Some points:
(-31, -15, -5, -7, 3, -3, -2, -13, 4, -5, 6, -8, -42, -6, 53,
 4, -12, 65, 58, 23, 27, 29, -11, 3, 15, -7, -17, -8, 10, -19,
 8, -7, -8, 44, 48, 53, -34)
(-18, 0, -10, -17, -7, 15, 32, -3, -30, 74, 20, 17, 59, -50, -25,
 -30, -18, -2, -7, 12, 2, 16, 14, -5, -10, -28, -1, 0, -14, 8,
 1, 0, -11, 0, 41, 29, 23)
(12, 14, 6, 11, 12, 7, 10, -3, -9, -16, -23, -20, -28, -16, -36,
 30, -24, -42, 15, 47, -76, 68, 95, 116, -2, -5, 6, 3, 10, 10,
 11, 13, 27, 26, -30, -18, -22)
(38, 14, -17, 15, -16, -27, -16, 24, 7, 8, -9, -5, -17, -4, 50,
 2, -49, 76, 28, 17, 54, 2, -9, 18, 13, 1, -10, -11, 0, 23,
 1, -17, 7, 20, 28, -34, -22)
(6, -14, 26, -7, -7, -5, -3, 3, -1, 0, -9, -21, 14, -4, -40,
 -12, 60, 16, 81, -21, -18, -7, -17, -1, 1, 9, -14, -19, 34, 9,
 -11, 3, -15, -13, -21, -12, 7)
(13, -12, 1, -19, -7, 1, 29, 6, 6, -13, -21, -72, 49, 20, 38,
 18, 10, -10, -43, -15, 18, 47, -19, 2, 9, 12, -9, -26, 4, -37,
 5, -1, -16, 43, 15, 25, 36)
(-1, -1, 9, 22, -18, -4, 13, -16, -9, -13, -21, -13, -14, 8, 3,
 -25, -26, -42, 34, 27, 61, -58, -6, 12, -20, -18, 12, 2, -13, -36,
 -3, 13, -26, -29, -68, 1, -5)
(12, 5, -9, 0, 5, 17, -2, 3, 7, -16, -13, -22, -12, -43, 32,
 -19, -10, -70, 36, 30, 20, -38, -8, -14, -14, -1, -9, -11, 4, 16,
 -7, 16, 8, 39, 28, 3, -36)
(15, 9, -5, -9, 11, 16, -23, 9, -14, -22, -24, -28, -9, 11, -5,
 -12, -53, -11, 20, 55, -18, -50, -3, -16, 27, -10, 2, -1, 10, -18,
 -13, -27, -19, -26, -48, 13, -7)
(0, 11, -18, 26, 28, -20, -6, 4, 0, -10, -7, -32, 23, 16, -22,
 -57, 54, 30, 22, 43, -22, -14, 1, -10, 12, 9, 5, 12, -28, 2,
 14, 6, -21, -6, -32, -15, 0)
(4, 8, -4, -9, 0, 29, -12, 4, 8, -13, -15, 2, 25, -25, -45,
 10, 40, 37, -10, -13, -5, -16, -7, -13, 9, -9, 16, -4, -5, 38,
 -6, -5, 0, 15, -9, -13, -20)
(12, 14, 12, 2, -13, 21, 11, -8, 3, -3, -11, -16, -16, 37, 10,
 -37, -14, 53, 4, 46, 9, -16, -4, 11, 7, 2, -27, 19, -12, 5,
 -25, -13, 6, -18, -5, -34, -6)
(-1, -6, 22, -17, -3, -33, -14, -5, 0, -39, -29, 41, 36, -47, -22,
 -9, -10, 4, -21, -17, -19, -19, -8, 10, -11, 20, 22, 14, 18, -8,
 -41, 4, -13, 34, 10, -12, -14)
(-10, -24, -12, 0, 0, -17, -18, 2, -4, -10, -52, 20, 12, 18, 44,
 27, 55, -12, -30, 26, 6, 16, -14, 7, -24, -20, 15, -1, 24, 27,
 -3, -1, -6, -38, 39, 58, 0)
(-3, 11, -12, -15, -20, 5, -18, -13, -13, -9, -84, 54, 11, 45, 3,
 42, -16, -20, -17, 12, -6, 4, -20, -4, 2, -14, -20, -5, -5, -9,
 7, -2, -2, -15, 32, 3, 76)
(9, -6, -34, 17, 6, 4, -10, -4, -14, -14, 58, 12, 45, -18, -11,
 -18, -21, -10, -8, 6, -2, 9, 3, 0, 19, 16, 21, 16, 19, 3,
 -33, 17, 9, -25, 42, 25, 32)
(-15, 18, 2, -21, 8, 9, 0, -10, -1, -12, -21, -6, -21, -19, -21,
 -20, -21, -25, 23, -38, 49, 91, 7, -27, -20, -14, 20, -3, 2, -3,
 -23, -10, 48, -17, -55, -14, -26)
(-1, 15, 21, 2, 14, -26, 1, -18, 8, -7, -40, 54, 17, 41, 40,
 26, 46, -18, -22, 16, 6, 7, -7, -4, -1, 9, 10, 15, -2, 6,
 3, 7, -25, -11, 13, 43, -33)
(4, 23, 27, 9, 1, -1, 5, 1, -12, -17, -16, -30, -40, 42, -9,
 -26, -21, -12, 6, 21, -34, -27, -28, -27, -9, -23, 9, 7, 11, 1,
 16, 2, 47, 36, 40, 16, 29)
(4, 12, 11, 28, 20, 19, 19, 5, 15, 20, 22, -6, -6, -28, 50,
 55, 5, 58, -18, -17, -36, -15, -18, 2, -23, 6, 6, -30, 1, -12,
 4, 4, -5, -27, -27, -7, -12)
(-6, -18, 2, -11, 3, 3, 12, -4, -1, -19, -11, -21, -10, -53, 17,
 -21, 0, -53, -12, 56, 49, -43, 5, -14, 2, -2, -9, -20, 15, 18,
 35, 35, 52, 8, -4, -30, 3)
(2, 29, -13, 12, 30, -7, -2, 12, -4, -5, -9, -17, -24, -60, 25,
 33, -23, -75, 73, 23, 39, -15, -23, -13, -11, 13, 4, 10, -22, -16,
 2, -9, -2, 17, 48, -39, -12)
(2, -9, 41, 19, 6, -3, 16, 10, -13, -12, -16, -26, -38, 49, -12,
 -25, -25, -5, 12, 19, -30, -23, -23, -30, -6, 12, -19, -6, 10, 14,
 -11, 12, 26, 43, 31, 17, 13)
(9, 18, -8, 21, 22, 20, -6, -7, -8, -15, -6, -36, -41, 19, 27,
 26, 66, 21, -47, -25, 43, 44, 20, -13, -14, -24, 16, 39, 2, 5,
 2, -2, -17, 64, 15, 16, 73)
(23, 5, 3, 19, -17, -12, 14, 3, -4, -25, 78, 25, 15, 63, 19,
 5, -23, -26, 3, -6, 7, 34, 3, 10, -9, -12, 24, -24, -6, 8,
 2, 6, -4, -43, 35, 7, 22)
(-9, 6, 5, -34, 31, 13, 6, 4, 3, -8, -15, -24, 9, 28, -10,
 -44, -9, 52, 2, 63, -22, -12, -4, 0, -18, 21, 20, -18, -21, 1,
 0, -1, -21, -5, -3, -34, -5)
(-3, -18, 11, -13, 2, 2, -3, 15, -6, -10, -26, -80, 38, 30, 29,
 59, -10, -27, -21, -34, 22, 25, 14, 9, 5, 18, 23, 9, -17, -1,
 -12, -36, -7, -10, 33, 22, 28)
(-30, -18, 11, 39, -8, -9, 5, -15, -13, -40, -17, 35, 4, -27, -26,
 -24, -7, -1, -34, -39, -18, -26, -12, 13, 15, -17, 10, -9, -36, -7,
 -5, -27, 20, 24, 6, -18, -26)
(9, -4, 13, 26, -18, 1, 8, 8, -1, -3, -6, -15, -22, -44, -22,
 20, -9, -32, -49, 94, 55, 102, -38, -27, 17, 7, -12, 0, 8, 4,
 -10, -5, -8, 4, -55, -23, -17)
(-4, 0, 8, 11, -9, 12, 5, 13, 12, 18, 20, 53, 49, 34, 69,
 10, 44, -13, -3, -3, -13, 1, 8, -10, -6, 26, 31, -6, 20, -8,
 23, -21, 11, -1, -12, -67, -36)
(-12, -8, 16, -2, 17, -1, 21, -12, 5, 2, -15, -3, -15, 8, 26,
 8, -69, 58, 24, 14, 76, -35, 5, 7, -4, 3, 16, 25, 27, 22,
 6, -10, -3, 2, -18, -37, -2)
(19, 1, 1, -30, 3, -20, 19, -25, -39, 12, 56, 24, -52, -3, -9,
 0, -1, -21, -32, -32, -20, -16, -3, -10, 12, -10, 6, 4, -12, -10,
 -34, 11, -22, 11, -4, -21, -39)
(10, -28, 15, -7, 14, 33, -17, -5, -4, 12, 33, 51, 11, 11, 44,
 44, 21, -18, 10, -15, -20, -1, -3, 0, 21, -12, -15, 29, 7, -16,
 12, 2, -10, 8, -15, -48, -27)
(1, -21, -23, -18, -27, -15, -26, -17, 127, 41, 31, -32, -15, 2, -19,
 -16, -21, -29, -31, -20, -31, -16, -7, 1, -18, -15, -4, 8, -6, -5,
 -4, -3, -7, 7, -10, -25, 4)
(10, -10, -30, -12, -22, 25, -2, 5, -31, -38, -24, 31, -8, -25, -18,
 -31, -8, -7, -39, -44, -26, -25, -23, 13, -20, -6, 1, -20, 7, 2,
 -6, -10, -21, 20, 14, -35, -17)
(-14, -6, 4, -9, 8, 5, 36, 127, 72, 26, 10, 44, -63, -27, -19,
 -27, -8, -14, -13, -22, -6, -9, 16, 18, 28, 13, 14, 14, -2, -5,
 3, -6, -7, -25, -9, 56, 42)
(-5, 17, -14, -19, 15, 10, -6, -27, -7, -17, 61, 16, 38, 16, 18,
 4, -30, -15, 1, 3, -20, -3, -1, -11, 22, -4, 10, -7, 12, 11,
 12, -9, 14, -5, -17, 51, 44)
(-22, -11, -21, -13, -30, 25, -16, 6, -5, 0, -5, -15, -22, 47, 0,
 -32, -1, 39, 31, 40, 3, -3, 3, -1, 9, -7, 38, 14, 12, -24,
 -1, 33, 2, 18, 24, 3, -31)
(-1, -8, -17, 14, -9, -3, 20, -13, -7, -19, -28, -33, 16, -24, -8,
 -58, 41, 25, 62, -36, -40, -9, -33, 15, 19, -21, -9, 10, 4, 5,
 6, -27, -4, -22, -19, 0, 6)
(7, 27, -20, 3, -12, 6, 19, 3, 25, 5, -30, 26, 51, 53, -12,
 52, 22, -7, -8, 8, 0, -12, 2, -23, 22, 8, -12, 8, -7, 0,
 3, 1, 20, 10, 8, 19, -63)
(-4, 25, 16, -8, -33, -24, -28, 4, -27, 19, 44, 31, 38, -14, 15,
 -11, -20, -9, 2, -12, -15, -8, 5, -8, 17, 10, 7, 7, -9, -10,
 11, 11, -2, 36, -29, 8, 43)
(-4, -23, 13, -29, -22, -13, 1, -3, -10, -5, 11, 20, 0, -25, -13,
 68, 31, 11, 5, 0, -13, -13, 5, -11, 22, -16, 1, -14, -43, 20,
 10, 6, -4, -6, -9, -22, -9)
(22, -3, 0, 3, -1, 26, 10, -48, 48, 44, 10, 50, -80, -37, -20,
 -29, 2, -13, -9, -15, 1, 3, 17, 18, 38, 45, 9, -8, -3, 1,
 7, -17, -20, -34, 30, 41, 44)
(10, -6, -2, 8, -3, -11, 0, 1, -12, -27, -43, -20, -24, -25, 6,
 -39, -49, 13, 2, -52, -56, 70, 103, -72, -17, 4, -14, 7, 4, -3,
 20, 8, -12, -41, -11, -21, -28)
(-6, 27, -10, -4, -14, -16, 36, -9, -6, -6, 9, -12, -20, -29, -43,
 65, 17, 51, -8, -22, -17, -26, -14, -3, -19, 1, 4, 10, 15, 2,
 27, 23, -11, -23, -8, -3, -3)
(-10, 20, 42, -11, -6, 1, -17, 7, 11, -47, 76, 19, 42, -16, -32,
 -33, -11, -7, -20, 11, 31, 23, 22, 20, -17, -15, -30, 12, 10, -2,
 12, -21, -22, -27, 53, 21, 8)
These points spread out most along one direction. Take the direction at right angles to it along which they spread out most. Then take the direction at right angles to both along which they spread out most. Go by this last direction. For each point below, how far along it does it lie, from 0 to 99? The average is 50, and the first point in the table lies past the average. One standard deviation of the points above along it is 16.
(5, -27, 6, 23, 8, 7, -34, 6, 3, -11, 10, -4, -8, -32, -39,
 69, 14, 55, -2, -12, -15, -22, 2, -17, -7, -21, 4, -20, -13, -18,
 -12, 19, 11, -15, -16, 1, -4) 32
(-21, -39, -29, 7, -7, -4, 18, -13, 0, -42, 18, 42, 42, 4, 19,
 23, -25, -12, 5, 4, -18, -11, 2, -7, -30, 23, -35, 17, -18, 12,
 -7, -8, 8, 16, -22, 32, 39) 48
(23, -10, -13, -12, 30, -34, 3, -3, 1, -11, -17, 7, 25, -19, -44,
 8, 50, 28, -10, -8, 2, -18, -4, 0, 12, -8, -11, 0, 22, -37,
 16, -5, 37, -2, -3, -25, -11) 29
(-28, 33, -9, 0, -8, 13, -18, 4, -18, -13, 3, 1, -13, -31, -36,
 25, 46, 29, -12, -20, -9, -21, -11, 1, -16, 36, -28, -1, -1, -27,
 -10, -1, 19, -14, -20, -3, -6) 33
(0, 17, 14, 11, -9, 6, 0, -4, -3, 0, -27, -65, 27, 28, 33,
 24, 42, -19, -22, -56, 60, -9, 100, 29, 23, 6, -12, -12, -1, 8,
 -15, 8, -10, -8, 25, 20, 20) 61
(-11, -5, -18, 10, 39, 3, 2, 17, -1, -21, 17, 59, 24, 84, -43,
 -17, -27, -20, -7, -24, 48, 37, 17, 16, 0, -1, -25, -29, -1, 0,
 1, 11, -21, 4, 15, -4, 18) 59
(15, -2, 13, 6, -4, 12, 11, 8, 1, 17, -3, -19, 13, 22, -44,
 26, 44, 13, 82, 5, -15, -3, -12, -7, -15, 1, 10, 8, 3, 23,
 -5, -14, -25, -7, -35, -10, 2) 29
(-3, 21, 6, -3, 15, 3, 8, 22, 4, 33, 33, 14, -7, -5, 107,
 18, 36, 9, -15, -21, -40, -10, -13, 9, -3, -22, -28, 5, -1, 9,
 -29, 11, 13, -23, -50, -21, -12) 31
(16, -11, 23, 23, 16, 9, 6, 1, -11, 103, 8, 11, 60, -20, -27,
 -27, -27, -7, -13, 0, 6, 13, 3, 14, 5, -5, -11, 22, -8, -20,
 2, 10, 8, -22, 46, 17, 11) 59
(19, 8, 0, 5, 2, -11, -27, -11, -3, 86, 6, 30, 24, -22, -10,
 -23, -24, -5, -4, -13, -2, -6, 10, 4, -25, 2, 10, -25, 6, 4,
 2, -6, 1, 23, -29, 62, 36) 58
(-70, -10, -25, -5, -9, -38, -18, -14, 29, 76, 25, -26, -34, 9, -22,
 -9, -17, -32, -27, -19, -34, -7, -11, 0, 15, -4, -5, -11, 10, 6,
 -22, -4, -14, -3, 3, -41, 3) 52
(4, 6, 4, -7, 9, 6, -20, -3, -9, -24, -32, -31, -11, -15, 0,
 -33, -44, -17, -3, -56, 7, 40, -53, 12, 14, 15, 1, 11, -10, 25,
 43, 65, 16, -25, -39, 1, -26) 58
(-6, -28, -23, -11, -9, -11, -23, -3, -55, 38, 58, -27, -49, 15, -27,
 -5, -1, -29, -58, -26, -12, -33, -11, 2, -16, 11, -9, 4, 9, 10,
 28, -36, 1, -4, -26, 0, -52) 45
(13, -15, -3, -14, -12, -14, -15, -8, -11, 0, 3, -7, -51, 49, 18,
 -32, 38, 42, 35, 32, 23, 11, 0, 5, -25, 13, -8, -9, -34, -11,
 -8, 6, 32, 16, 31, 24, 1) 49
